In the data rows, 128 means zero.
Some points, one per row:
[146 109 130 162 102 114 115 127 150 141 160 129 138 111 151 141 129 123]
[145 122 115  95 131 147 111 139 107  96 111 139 128 122 123 102 115 146]
[104 108 131 118 112 156 103 123 134 111 122 157 126 142 155 132 135 135]
[ 71 107 144 165 118 139 167 112 133 158 106 132  97 148 145 132 124 111]
[146 110 158 167  81 137 160 120 100 158 145 119  81 104  95 176 105 127]
[123  96 134 128 134 160 142 106 171 118  85 155 126 122 139 115 120 115]
[109 156 119 180 114 105 112  98 123 107 111 155 127 125 163 181 127 106]
[136 157 137 100 160 122 142 113 140 118 122 130  93 147 108 123 131 104]
[172 100 139 120  93 102 122 149 188 143 112 118 169  89 151  70 128 108]
[ 99  98 154 126 153 141 153 112 130 132 143 140  58  99  89 188 122 133]
[181 119 126 110 134  99 136 154 153 119 102 128 147 112 102  95  99 144]
[112 147 128 125 100 104 127 151 134 120 163 131 105 138 114 152 130  98]
[114 129 157 133 146 119 152 122 145 165  91 123 102 135 109 117 140 113]
[104 132 133 143  83 113 131 140 148 129 134 144 136 119 161 113 128  96]
[120 157 145 127 144 126 158 167 149 133  99 168  88 146 134 114 143 104]
[131 127 146 119 110 117 133 129 141 128 126 136 164 117 142 116 147  99]
[135 154 149 121 121 130 100 122 102 139 144 110 111 135 154 140 101 156]
[153 119 141 120 111 115 120 140 130 113 126 104 156 113 123 119 140  97]
[140 128 158  85 104 154 122 148 169 119 138 117 148 115 136 132 134 122]
[139 110 106 169 125 156 105 137 116 117 105 170 147 119 118  96  88 163]
[ 58 134 120 171 136 115 153 147 133 126 125 126 101 154 148 173 157  80]
[158 113 136 105 113 129 154 143 139 128  73 132 141 139 104 111 104 120]
[143 146 152 127 122 141 136 119 126 125 118 144 147 141 140 113 153  69]
[167 119 104  88 135 157  98 171 100  95 161 151 135 113  99  80 125 151]
[150 141 104 109 140 104 123 119 120 126 124  91 153 150 136  93 158 140]
[120 133 113  74 197 144 143 113 145 130  61 115 137 179 146  84 141 143]
[149 103 129 115 143 126 138 141 132  93 114 112 140 123  75 101 147 112]
[ 87 128 120 148 100 127 132 129  97 133 163 117 123 138 144 126 151 120]
[169 104  84 158 146 145 159 120  95 136 166  89 144 112 114 136 163 127]
[154 164 157 105 165 154 118 144 113 121 104  98 156 146 110  84 126 103]
[178 133 130  81 155 128 135 147 169 118 142  96 146 106 108  95 123 141]
[ 86 134 127 132  90 124 143 135  98 136 153 105 129 142 143 103 171  94]
[113 121 128 114  86 184 182  87 118 130  88 166  57 130 142 123 119 154]
[125 105 166 130 123 138 111 137 134 145 155 129 144 105 105 147 135 117]
[109 138 164 124  95 121 117 149 108 104 124 137 152 147 143 139 106 116]
[161 120 105 115 161 116 145 154 118 123 192 125 117  93 119  79  84 128]
[176 153  96 165 184 148 152  84  80 113 129  99 131 128 104 145 149 133]
[124 112 122 123 163 127 120  83 148 129 105 154 136 110 140 132 112 151]
[104 148 121 177 139 135 153  96  66 144 135 114  98 151 158 171 115 105]
[181 150 108  84 128 110  96 133 133 102 106  99 177 118 122  75 117 136]
[134 123 106 145 130 125 122 142 143 113 129 124 167 129 133 108 128 100]
[ 74 133 139 152  64 112 140 121 176 142 105 152 125 156 130 143 144  89]
[151 132 114 118 127 119  97 142 104 127 114 102 147 122 128 144 128 155]
[113 123 126 162 133 112 150 110 109 110 135 122 123 134 139 128 114 133]
[ 73 123 127  93 117 135  92 146 145 123 139 152 130 147 155 120 125 104]
[149 145 169 136 106 140 142 126  66 148 139 111 115 130 120 124 151 130]
[131 145 152 129 104 150 132 166 164 139 116 125 110 139 108 127 105 120]
[117 149 131 134 100 104  97 162 153 138 177 125  97 121 111 178 135  93]
[124 152 109 121 108 151 119 163 113 145 134 166 132 157 133 111 133 112]
[113 139 126 142 116 130 130 108 126 137 131 135 135 128 167 151 116 156]
[126 116 140 125 152 136 165 127 151 138 114 122 119 101 101 133 132 112]
[161 187 137  81 103 135  83 169  94 166 135 109 110 121 118 115  90 127]
[149 110 124 127 111 114 172 116 128 124  76 127 143 134 113 126 122 125]
[145 133 134  72 147 141 101 138 169 139 162 117 176  95 112  70 151  78]
[155 126 174  87 105 127 158 114 125 165  59 124 124 116 132 124 104 115]
[121 119 100 166 114 106 140  90  86 147 152 134 130 112 129 184 125 152]
[123  99  90 142 145 105 130 133 166 112 127 130 137 151 143 115 173 104]
[123 144 142 136 150 121 112 133 123 143 131 109  90 120  90 167 117 155]
[135 113 149 164  97 150 148 109 109 160 132 132  77 110 110 164 136 131]
Then 40 other points, each followed by its number:
[115 113 132 136 130 133 117 115 133 129 157 166 128 106 142 129 129 104] 0
[135 127 137 121 182 133 122 138 154 130 106 133 126 137 111 121 132 107] 1
[ 95 132 119 139 105 124 104 120  96 135 156 152 117 130 151 127 137 123] 2
[118  94  87 151 177 118 131 139 149  89 152 113  81 127  59 171  87 152] 3
[ 95 133 117 131  84 120  92 154 134 152 193 139 115 102 145 191  94 140] 4
[ 94 107  75 152 114 115 121 115 129 121 159 144 146 122 132 131 108 141] 5
[ 92 120 174 138 151 169 109 130 101 113 169 114 105  99 128 162 174  68] 6
[123 115 126 130 129 106  90 136 160 126 148 121 145  99  88 147 130 135] 7
[181 111 128 116 136 131 172 122 151 108  80 117 164 132 112  89 113 106] 8
[117  87  66 180 132  95 129 122 135 119 155 120 138 134 151 137 169 115] 9
[168 122 123  96 159 134 122 157 156 109 109 102 137 142  91  93 171 114] 10
[171 169 136 132 129 137 117 125 108 134 178  93  92 107 119 112 130 115] 11
[122 147 180 107 107 134 137 130 136 135 105 135 124 112 132 110  95 143] 12
[157 135 117 108 132 118 126 146 129 131 143  97 156 125 125  94 140 136] 13
[ 81 121 115 154 101  97 134 130 165 120 126 142 146 138 139 136 140 104] 14
[147  95 149  39 173 120  95 155 175 121 162  94 197 119 106  90 142 123] 15
[149 120 125 144 198  79 169  79  81 142  84 113 115 128 119 145 118 144] 16
[183 126 125 100 143 120 115 117 120 129 139  72 130 127 142 121 134 157] 17
[ 92 130 126 167 126 133 125 114  81 114 168 137 127 136 124 158 134 153] 18
[111 148 171 102  99 146 137 133 144 130 133 126 104 132 100 119 129  97] 19
[170 126 128 113 136 102 120 139 169 112 147 120 149 107 103 103 117 117] 20
[166 153 128 120 125 151 136 125  95 125 137 116 152 112 138  87 114 103] 21
[145 112 114  96 126 145 125 143 123 152 118  99 165 146 123  96 148 132] 22
[155 140 176  71 113 152 114 141 146 119  82 132 135 105 128 104 106 151] 23
[139 129 155 164  86 138 118 159 179 135 176 157 119 106 111 167 100 109] 24
[ 75  94 124 128 127 123 184 112 127 133  82 166 137 143 135 125 128  75] 25
[ 65 130 126 142 159 160 161 128 134 110 126 130 109 151 133 139 128 101] 26
[168 141 102 100 123 123 142 126 111 121 106 109 176 107 162 101 141 171] 27
[145 108 117 142 139 136 156 130 128 132 122 108 117 103  94 118 139 144] 28
[118 120 179  94 161 170 126 135 155 105  83 125 112 120 108 131 126 132] 29
[102 150 129 155 101  97 127 110 118 122 133 151 124 128 160 143 132 128] 30
[121 159 129 139 124 110 145 148  83 128  63 129 112 175 128 162 126  98] 31
[116  78 128 149 179 103 109 136 158 121 130  81  91 105  94 126 116 118] 32
[ 88  85  79 163 184  97 168 123 151 104 161 135  98 134 109 194 132 155] 33
[ 70 106 136 139 115 152 143 122 115 157 147 140 101  83 129 144 149 135] 34
[ 78 128 123 130 114 116 137 138 104 137 129 139 109 129 127 138 144 120] 35
[120 112 151 162  73 113 120 128 119 143 169 135 107 113 107 134 120 114] 36
[115 132  89 164 161 154 162 133  98 134 145 164 103 158 160  80  68 103] 37
[105  89 153 136 132 179 140 131 165 158 117 135  98 110 104 164 119 147] 38
[113 122  98 139 135 101 116 104  63 158 133 106 117 165 118 141 117 178] 39
Which of these numbered points is nearest to each point below, ignoring the 3 directions in which the first points spread most? Its number follows each.
[ 87 114 130 161 156 126 136 152 123 108 115 137 109 174 119 139 161 112] > 10
[153  82 141 138 140 138 136 111 183 140 153 153 118  87  79 184 104 184] > 24
[139 127 110 143 103  92 160  73  96 130 122  89 148 129 140 122 155 173] > 27
[136 112 109 134 112  99 127 124 142 115  99 113 143 130 124 132 127 140] > 14
[118 134 137 120 110  98  94 143 146 127 143 113 136  95  93 130 133 136] > 7
[147  95 132 116 120 147 150 149 168 141 113 129 128 132 129 113 129  97] > 28
[175  90 121 118 132 130 188 130 177 112  61 138 142 148  95 103 107 109] > 8
[148 158 138 133 117 114  95 108 130 130 123 124 155 118 136 107 122 137] > 30
[138 169 132 115 142 145 141 108  77 178  95 121 124 160 178 107 153  63] > 21
[112 154 184 103 117 155 139 153 158 130 134 112  86 154  76 121 128 100] > 19
[ 77 136 122 130 107 115 145 142 103 136 135 126  97 126 118 125 141 119] > 35
[126 125 124 154  89 147  95 147 146 114 189 134 130  94  77 141 106 137] > 24
[ 65 119 108 131 117 119 156 125  92 146 123 129  97 125 116 126 151 123] > 35
[149 156 123 153 108 116 160 117  95 146 123  95 112 143 114 114 131 156] > 13
[187 162 151  99 151 110 125 157 174 108 145 120 155 117 100  86 127 103] > 20
[101 113 100 150 122 114 115 112  96 152 146 116 123 157 120 140 117 164] > 39
[126 140 149 106  85 154  94 146 137 141 173 132 122 118 144 143 114 125] > 23
[160 102 123  96 102 163 116 141 159 125 119 134 173 159 140 115 122  70] > 8
[197 133 131  83 181 112 123 136 152 115  86 109 129 148  96  88 135 151] > 10
[119 102 124 149 128 133 124 106 128 132 135 128 114 105 110 170 126 138] > 7
[141 106 120 102 145 127 132 125 194 117 109 130 149 150 124 103 167 124] > 10
[136 149 144 137 124 148 111 116 114 151  56 110 127 114 124 150  97 150] > 23
[125 123 104 174 144 120 170  75 109 129  95 122 119 127 121 168 147 168] > 14
[ 95  98 101 154 159 105 149 119 130 119 150 136 106 131 131 190 146 130] > 33
[191 129 108  78 122 108 111 141 132 127 155  78 165 135 141 125 120 185] > 17
[137 110 123  82  99 148  69 158 153 158 162 160 146 123 134 106  91 155] > 4
[ 33  90 117 205 136 150 177 108 131 148 128 134  81 158 145 138 135 126] > 26
[107 137 114 139 156 146 117  99 123 136 152 147 148 113 154 128 141 106] > 0
[ 74 161 120 131  88 131 113 153 113 127 123 126 133 146 124 138 160 126] > 35
[ 95 115  91 154  92  93 105 116 136 122 132 120 128 131 139 162 133 127] > 14
[123 170 139  69 173 137 132 126 124 113  63 120 142 193 148 104 117 128] > 31
[135 167 143 127 150 165  72 131 120  98 146  89 132 163 149 107 108  48] > 26
[124 158 162 122 104 146 134 132 142 132 132 113 109 126  92 134 111 119] > 19
[126 112 114 121 234 114  98 133 146 111 121 148 126 129 122 120 152 102] > 1
[159 111 140  98 108 150 117 183 163 141 167 105 133 123  96 128 140 115] > 38
[148 162 135 149 123 125 138 134 115 135 148 112  95 123 127 121 140 109] > 11
[ 97 155 117 127  81 167 125 156  85 162 136 187 108 169 143 121 117 119] > 2
[104 136 141 136 124 138 144 126 122 107 141 141  89 119 125 133 130  96] > 11
[195 109 184  58  99 156 158 148 176 136  73 122 156 132 160  89 123  77] > 8
[102 136 161 126 113 136 127 137 147 131 138 128 107 141 103 136 136 107] > 19
[121 138 131 135 149 130 139 128  98 106 143 117 142 136 112 137 126 170] > 18
[ 82 127 118 179 130 124 138 118  66 113 176 125 146 132 101 163 125 189] > 18
[ 98 155 111 150  95  93 128 101  54 155 152  88 129 145 133 161 138 166] > 39
[117 129 123 126 150 110 102 124  93 154 134 119 149 157 164 109 154 160] > 39
[150 152 154  82  76 139 105 150 118 142  78 112 166 113 136  95 118 140] > 23
[106 169 122 142 116 111 130 111  69 156 121  97 148 141 157 142 135 159] > 27
[133 173  98 118 138  95 108 134 108 131 128 125 128 126 149 144 129 172] > 30
[ 84 126 134 142 132 147 152 145 128 138 154 120  70 136 117 138 139 121] > 26
[127 159 140 122 106 124 105 174 140 125 157 139 126 105 129 151 127 114] > 23
[ 95 130 101 152 137 128 113 142 153 108 141 140 150 119 158 138  89 138] > 5
[141 192 146 128  76 147 125 129 106 139  93 116 142 143 144 138 114 153] > 23
[117 108 129 152 127 152 159  58  69 153 146 109 138 177 151 128 154 139] > 22
[211 142 130  60 195 137 108 116 135 124  78 106 137 135 101  91 140 174] > 17
[ 80  69  89 182 159  99 108  74 117 115 166 116 127 119 153 140 170 153] > 9
[ 88 168 146 103 174 124 124 164 113 149  62 104  68 157  94 122 128 159] > 35
[188 150 140 108 176 149 120 134 109 105 112  95 162 129 115  67 114  80] > 21
[159 109 115 134 123 136 160 130 129 149 103 159 118 105 103 133 135 164] > 28
[151 112 158 163  95 128 157  93  96 170 119 122  83 114 119 165 127 154] > 36
[150 111 139 118 115 136 126 134 138 118 129 118 133 123 110 122 138 110] > 28
[170  98 172 186  75 143 186  94 101 181 128 122  60  91  91 184 122 145] > 36
[177 156 122  88 127  89 145 129 170 104 149 115 119 125 103 129 130  87] > 20
[ 96 122 136 101 143 121 113 141 183 109 103 152 131 154 126 102 149 100] > 1
[121 108  94 133 148 104 117 144 130 121 142 106 172 125 134 113 140 136] > 14
[127 108 103 132 143 107 104 107  95 137 135 118 146 141 106 132 124 161] > 39
[134 141 201  80 123 144 138 130 130 134  66 140 118 102 133  94  74 167] > 12
[191 146 123  81 160 116 115 157 151 120 139  86 166 111 120  81 117 147] > 13
[159 138 126 106 156 118 129 162 167 118 114 143 158 136 122  92 146 104] > 1
[116 109 105 171 125 130 119 122 144 117 163 121 151 117 127 136 131 123] > 14
[157 125 106 148 104 136 101 135 116 145 163 191 115  90 114 138  84 184] > 4
[142 154 172  80 101 152  61 170 113 143 137 124 135 149 141 102 103  68] > 19
